Here is a table of points, one per row:
np.array([0.603, 1.643, 0.456, 1.147, 1.467, 0.521, 1.419, 0.297, 0.909, 0.766, 0.686, 0.875,
          1.083, 0.532, 0.165, 0.292, 0.139, 1.825, 0.569, 0.569, 1.179, 1.122, 2.192, 0.382])
np.array([1.019, 1.016, 0.697, 0.505, 0.601, 0.497, 0.805, 0.599, 0.619, 0.568, 0.803, 1.225,
          0.318, 0.725, 1.364, 0.935, 3.340, 0.603, 0.424, 1.200, 0.499, 0.757, 0.438, 1.277])
np.array([0.813, 1.412, 1.140, 0.547, 1.816, 0.349, 1.333, 0.408, 1.304, 0.743, 0.368, 0.679,
          1.115, 1.116, 0.195, 0.660, 0.295, 0.574, 0.343, 0.890, 1.327, 0.785, 2.165, 0.459])
np.array([0.347, 0.662, 0.133, 3.380, 1.182, 0.882, 0.581, 1.103, 0.673, 0.273, 2.401, 0.314,
          0.138, 0.685, 0.477, 0.341, 0.864, 1.479, 2.018, 0.600, 0.553, 0.268, 0.725, 0.756])
np.array([0.836, 1.105, 0.595, 1.927, 0.522, 1.982, 0.429, 0.266, 0.444, 0.980, 0.632, 1.621,
          0.625, 0.689, 0.674, 1.411, 0.896, 0.974, 0.465, 0.865, 0.918, 0.771, 0.780, 0.428])
np.array([1.244, 0.294, 1.512, 0.333, 0.283, 0.274, 1.085, 0.538, 1.026, 1.214, 0.499, 0.948,
          0.500, 1.610, 0.650, 0.942, 1.374, 0.873, 0.384, 1.539, 1.227, 0.695, 1.383, 0.408])
np.array([0.589, 0.346, 1.966, 1.164, 0.528, 0.924, 0.460, 0.993, 1.100, 0.805, 0.439, 0.749,
          0.313, 0.677, 0.641, 1.196, 1.013, 0.879, 0.494, 1.441, 1.345, 0.899, 1.190, 0.683])
np.array([0.541, 2.386, 0.845, 0.976, 0.681, 0.550, 0.140, 0.409, 0.117, 1.395, 0.784, 0.105,
          1.167, 0.636, 2.315, 0.941, 0.445, 0.291, 1.432, 0.144, 0.179, 1.618, 1.008, 1.730])
np.array([0.628, 1.003, 0.335, 0.679, 2.150, 0.552, 1.112, 0.502, 0.628, 0.885, 1.326, 0.946,
          0.462, 1.219, 1.381, 0.648, 0.830, 0.347, 0.793, 1.923, 0.382, 0.794, 0.649, 0.664])
np.array([1.629, 0.612, 2.712, 0.500, 0.190, 1.668, 0.195, 1.325, 1.574, 0.268, 0.714, 0.472,
          0.365, 0.190, 0.697, 0.351, 1.960, 2.502, 0.700, 0.380, 0.430, 0.155, 0.365, 0.882])
np.array([0.478, 0.664, 0.927, 0.869, 0.710, 1.256, 1.027, 1.329, 0.797, 0.447, 0.791, 0.730,
          1.412, 2.159, 0.622, 0.461, 0.396, 0.371, 1.186, 0.994, 1.536, 0.833, 0.470, 0.370])
np.array([0.869, 0.655, 0.666, 0.942, 0.549, 1.283, 1.347, 0.624, 0.350, 0.578, 0.732, 0.985,
          0.853, 1.351, 0.645, 0.867, 1.351, 1.355, 0.537, 0.682, 1.172, 0.639, 0.808, 0.996])
np.array([0.381, 0.102, 1.002, 0.889, 1.148, 1.477, 0.414, 2.064, 1.327, 0.496, 2.914, 1.145,
          0.836, 0.192, 0.351, 0.539, 0.665, 0.488, 1.397, 0.618, 0.512, 0.523, 0.890, 0.465])
np.array([0.516, 1.258, 0.467, 0.903, 1.239, 0.542, 0.530, 0.930, 0.821, 0.624, 0.864, 0.777,
          1.243, 0.994, 1.112, 0.916, 0.477, 0.424, 0.924, 0.943, 1.123, 0.702, 0.736, 1.771])
np.array([1.528, 0.990, 1.863, 0.639, 0.742, 0.491, 0.277, 0.437, 1.071, 0.365, 0.545, 0.655,
          0.324, 0.196, 0.376, 0.812, 1.947, 0.488, 0.169, 0.469, 2.073, 1.547, 0.546, 2.285])
np.array([0.741, 0.265, 0.339, 1.192, 0.839, 1.302, 0.232, 3.049, 0.818, 1.261, 2.032, 0.832,
          0.943, 0.339, 0.705, 0.394, 0.972, 0.990, 0.683, 1.119, 0.467, 0.352, 0.606, 0.363])
np.array([0.766, 0.395, 0.332, 0.532, 1.406, 1.202, 1.793, 1.249, 0.537, 0.841, 0.742, 0.667,
          1.609, 0.370, 1.031, 0.518, 0.295, 1.065, 1.130, 1.426, 0.451, 0.348, 1.114, 1.016])
np.array([1.033, 0.903, 0.595, 0.753, 0.387, 1.497, 1.349, 1.390, 1.071, 0.916, 0.665, 0.785,
          1.060, 0.772, 0.580, 0.614, 0.902, 1.194, 0.688, 0.927, 0.782, 0.593, 0.597, 0.785])
np.array([1.110, 0.693, 0.980, 0.425, 0.594, 0.316, 0.834, 0.958, 1.810, 0.386, 0.767, 1.540,
          1.406, 0.763, 1.160, 1.255, 0.451, 0.857, 1.205, 0.825, 0.966, 0.956, 0.424, 0.155])
np.array([0.896, 0.409, 0.543, 0.295, 1.789, 0.463, 1.640, 1.055, 0.770, 0.592, 0.587, 1.261,
          0.722, 1.062, 0.615, 0.940, 0.897, 0.226, 0.539, 1.188, 1.089, 1.253, 0.705, 1.301])
np.array([0.993, 0.811, 0.579, 0.661, 0.994, 0.407, 0.969, 1.357, 1.087, 0.944, 1.222, 1.057,
          0.893, 0.638, 0.734, 1.120, 0.493, 0.721, 0.628, 0.822, 0.831, 1.164, 0.608, 1.101])
np.array([1.022, 0.510, 1.517, 0.369, 0.486, 0.848, 0.633, 1.025, 0.899, 0.372, 0.977, 0.649,
          0.645, 0.653, 2.525, 0.468, 1.528, 0.337, 0.574, 1.512, 0.556, 0.866, 0.510, 1.356])
np.array([1.664, 0.386, 0.446, 0.336, 0.922, 0.334, 1.741, 0.587, 1.059, 1.197, 0.347, 0.765,
          1.251, 0.824, 0.604, 1.759, 0.436, 0.814, 0.460, 1.128, 0.880, 0.535, 1.269, 1.092])
np.array([0.313, 0.160, 0.254, 0.563, 0.913, 1.284, 1.137, 2.140, 0.511, 1.950, 1.187, 1.650,
          0.626, 0.348, 1.436, 0.543, 0.680, 0.539, 0.536, 0.907, 0.525, 0.484, 0.662, 1.486])
np.array([0.691, 1.075, 0.307, 1.572, 0.673, 0.453, 0.340, 0.273, 0.139, 1.595, 1.114, 0.132,
          1.085, 0.643, 0.897, 0.790, 1.042, 0.797, 1.918, 0.131, 0.109, 2.602, 1.673, 0.786])
np.array([0.501, 1.252, 0.455, 0.857, 1.240, 0.708, 1.323, 0.523, 0.785, 1.428, 0.682, 1.316,
          0.342, 0.687, 0.437, 0.776, 0.930, 0.656, 1.214, 0.524, 0.667, 1.240, 0.766, 1.528])
np.array([0.986, 0.856, 0.879, 0.808, 0.516, 2.034, 0.433, 1.062, 2.406, 0.426, 1.082, 1.119,
          0.432, 0.499, 0.684, 0.671, 1.162, 0.582, 1.032, 0.406, 1.284, 0.453, 0.583, 0.438])
np.array([0.400, 0.772, 2.025, 1.792, 0.369, 1.039, 0.467, 1.065, 0.478, 0.433, 0.716, 0.621,
          0.900, 1.063, 0.520, 0.728, 0.330, 1.797, 1.743, 0.818, 0.833, 0.622, 0.411, 0.893])
np.array([0.896, 1.056, 0.995, 0.759, 0.858, 0.569, 0.454, 0.287, 0.146, 1.102, 0.609, 0.039,
          0.828, 0.540, 1.383, 2.520, 1.165, 0.603, 1.501, 0.043, 0.156, 2.224, 1.295, 0.806])
np.array([0.562, 0.919, 0.682, 0.571, 0.314, 2.136, 1.714, 1.616, 0.540, 0.574, 1.374, 0.746,
          0.396, 1.392, 0.809, 0.241, 0.249, 0.577, 1.106, 1.201, 0.743, 0.860, 0.621, 0.893])
np.array([1.150, 1.201, 0.659, 0.591, 0.458, 0.776, 0.616, 1.306, 1.530, 1.282, 0.893, 1.060,
          0.422, 0.437, 1.163, 0.761, 0.809, 1.138, 1.081, 0.893, 0.782, 0.257, 0.403, 1.171])
np.array([0.981, 1.017, 2.146, 0.863, 0.286, 1.719, 0.761, 1.461, 1.419, 0.433, 0.472, 0.669,
          0.986, 0.565, 0.693, 0.427, 1.187, 1.045, 0.691, 0.453, 1.460, 0.445, 0.338, 0.320])
np.array([0.484, 0.711, 0.585, 0.548, 1.077, 0.402, 0.574, 0.246, 0.233, 3.961, 1.267, 0.106,
          2.015, 0.525, 1.304, 0.834, 0.530, 0.273, 1.415, 0.122, 0.138, 1.892, 0.914, 0.680])
np.array([1.755, 0.558, 1.243, 0.621, 0.721, 1.532, 1.727, 0.435, 0.889, 0.793, 0.371, 1.258,
          0.329, 1.702, 0.344, 1.242, 0.445, 0.789, 0.825, 0.790, 1.181, 0.558, 0.555, 0.171])
np.array([0.378, 0.992, 0.696, 0.815, 1.129, 0.617, 0.449, 0.478, 0.414, 0.924, 0.537, 0.844,
          0.974, 2.262, 0.428, 0.351, 0.778, 0.634, 0.677, 1.472, 1.922, 0.686, 1.300, 1.081])
np.array([0.540, 0.877, 0.517, 0.927, 0.597, 0.369, 0.710, 1.076, 1.360, 0.763, 0.845, 0.526,
          1.153, 1.153, 0.961, 0.306, 0.945, 1.512, 0.823, 0.924, 0.882, 1.231, 0.899, 0.937])
np.array([1.097, 1.271, 0.873, 0.707, 0.765, 0.821, 0.398, 0.828, 0.666, 0.802, 1.053, 0.841,
          0.978, 1.386, 1.731, 1.712, 0.747, 0.256, 0.360, 1.705, 0.648, 0.519, 0.208, 0.466])
np.array([0.215, 0.820, 0.926, 1.428, 1.758, 1.360, 0.900, 0.432, 0.602, 0.552, 0.778, 0.929,
          2.299, 1.321, 0.921, 0.353, 0.456, 0.745, 0.569, 0.826, 1.421, 0.509, 0.291, 0.426])
np.array([3.846, 0.611, 0.714, 0.311, 0.876, 0.329, 0.493, 0.474, 1.523, 0.558, 0.250, 1.114,
          0.367, 0.379, 0.630, 2.126, 1.326, 0.567, 0.346, 0.722, 1.240, 1.041, 0.363, 0.631])
np.array([0.993, 1.172, 1.441, 0.392, 0.416, 0.329, 0.723, 0.712, 1.038, 0.463, 0.490, 1.096,
          0.916, 0.645, 1.267, 1.034, 0.602, 1.873, 0.567, 0.784, 0.995, 0.631, 0.799, 1.457])
np.array([0.158, 1.062, 0.550, 1.261, 1.227, 0.538, 2.091, 0.699, 0.422, 1.098, 0.617, 1.294,
          0.857, 0.670, 0.512, 0.522, 0.531, 1.110, 0.671, 0.616, 0.888, 0.869, 1.423, 1.149])
np.array([0.876, 0.485, 0.597, 0.671, 0.499, 0.322, 1.277, 0.241, 1.110, 0.531, 0.177, 1.300,
          0.541, 2.178, 0.418, 2.131, 1.032, 0.847, 0.545, 1.333, 0.576, 0.766, 2.196, 0.189])
Along one direction, these points spread out more than along any other. Take the direction at right angles to it along which they spread out most. Then take the direction at right angles to both along which they spread out most. Go by this last direction. How far along it is each point below, from 0 to 99? 50 is the average, and the first point above lies past it. One standard deviation of the points above along it is 16.
np.array([0.741, 0.265, 0.339, 1.192, 0.839, 1.302, 0.232, 3.049, 0.818, 1.261, 2.032, 0.832,
          0.943, 0.339, 0.705, 0.394, 0.972, 0.990, 0.683, 1.119, 0.467, 0.352, 0.606, 0.363]) 44
np.array([0.158, 1.062, 0.550, 1.261, 1.227, 0.538, 2.091, 0.699, 0.422, 1.098, 0.617, 1.294,
          0.857, 0.670, 0.512, 0.522, 0.531, 1.110, 0.671, 0.616, 0.888, 0.869, 1.423, 1.149]) 69
np.array([1.110, 0.693, 0.980, 0.425, 0.594, 0.316, 0.834, 0.958, 1.810, 0.386, 0.767, 1.540,
          1.406, 0.763, 1.160, 1.255, 0.451, 0.857, 1.205, 0.825, 0.966, 0.956, 0.424, 0.155]) 52
np.array([0.896, 0.409, 0.543, 0.295, 1.789, 0.463, 1.640, 1.055, 0.770, 0.592, 0.587, 1.261,
          0.722, 1.062, 0.615, 0.940, 0.897, 0.226, 0.539, 1.188, 1.089, 1.253, 0.705, 1.301]) 65
np.array([0.478, 0.664, 0.927, 0.869, 0.710, 1.256, 1.027, 1.329, 0.797, 0.447, 0.791, 0.730,
          1.412, 2.159, 0.622, 0.461, 0.396, 0.371, 1.186, 0.994, 1.536, 0.833, 0.470, 0.370]) 71
np.array([1.022, 0.510, 1.517, 0.369, 0.486, 0.848, 0.633, 1.025, 0.899, 0.372, 0.977, 0.649,
          0.645, 0.653, 2.525, 0.468, 1.528, 0.337, 0.574, 1.512, 0.556, 0.866, 0.510, 1.356]) 29
np.array([0.562, 0.919, 0.682, 0.571, 0.314, 2.136, 1.714, 1.616, 0.540, 0.574, 1.374, 0.746,
          0.396, 1.392, 0.809, 0.241, 0.249, 0.577, 1.106, 1.201, 0.743, 0.860, 0.621, 0.893]) 62
np.array([0.484, 0.711, 0.585, 0.548, 1.077, 0.402, 0.574, 0.246, 0.233, 3.961, 1.267, 0.106,
          2.015, 0.525, 1.304, 0.834, 0.530, 0.273, 1.415, 0.122, 0.138, 1.892, 0.914, 0.680]) 27
np.array([0.766, 0.395, 0.332, 0.532, 1.406, 1.202, 1.793, 1.249, 0.537, 0.841, 0.742, 0.667,
          1.609, 0.370, 1.031, 0.518, 0.295, 1.065, 1.130, 1.426, 0.451, 0.348, 1.114, 1.016]) 65
np.array([0.691, 1.075, 0.307, 1.572, 0.673, 0.453, 0.340, 0.273, 0.139, 1.595, 1.114, 0.132,
          1.085, 0.643, 0.897, 0.790, 1.042, 0.797, 1.918, 0.131, 0.109, 2.602, 1.673, 0.786]) 27
np.array([1.019, 1.016, 0.697, 0.505, 0.601, 0.497, 0.805, 0.599, 0.619, 0.568, 0.803, 1.225,
          0.318, 0.725, 1.364, 0.935, 3.340, 0.603, 0.424, 1.200, 0.499, 0.757, 0.438, 1.277]) 28
np.array([0.896, 1.056, 0.995, 0.759, 0.858, 0.569, 0.454, 0.287, 0.146, 1.102, 0.609, 0.039,
          0.828, 0.540, 1.383, 2.520, 1.165, 0.603, 1.501, 0.043, 0.156, 2.224, 1.295, 0.806]) 21
np.array([1.097, 1.271, 0.873, 0.707, 0.765, 0.821, 0.398, 0.828, 0.666, 0.802, 1.053, 0.841,
          0.978, 1.386, 1.731, 1.712, 0.747, 0.256, 0.360, 1.705, 0.648, 0.519, 0.208, 0.466]) 47
np.array([1.664, 0.386, 0.446, 0.336, 0.922, 0.334, 1.741, 0.587, 1.059, 1.197, 0.347, 0.765,
          1.251, 0.824, 0.604, 1.759, 0.436, 0.814, 0.460, 1.128, 0.880, 0.535, 1.269, 1.092]) 63
np.array([0.215, 0.820, 0.926, 1.428, 1.758, 1.360, 0.900, 0.432, 0.602, 0.552, 0.778, 0.929,
          2.299, 1.321, 0.921, 0.353, 0.456, 0.745, 0.569, 0.826, 1.421, 0.509, 0.291, 0.426]) 70
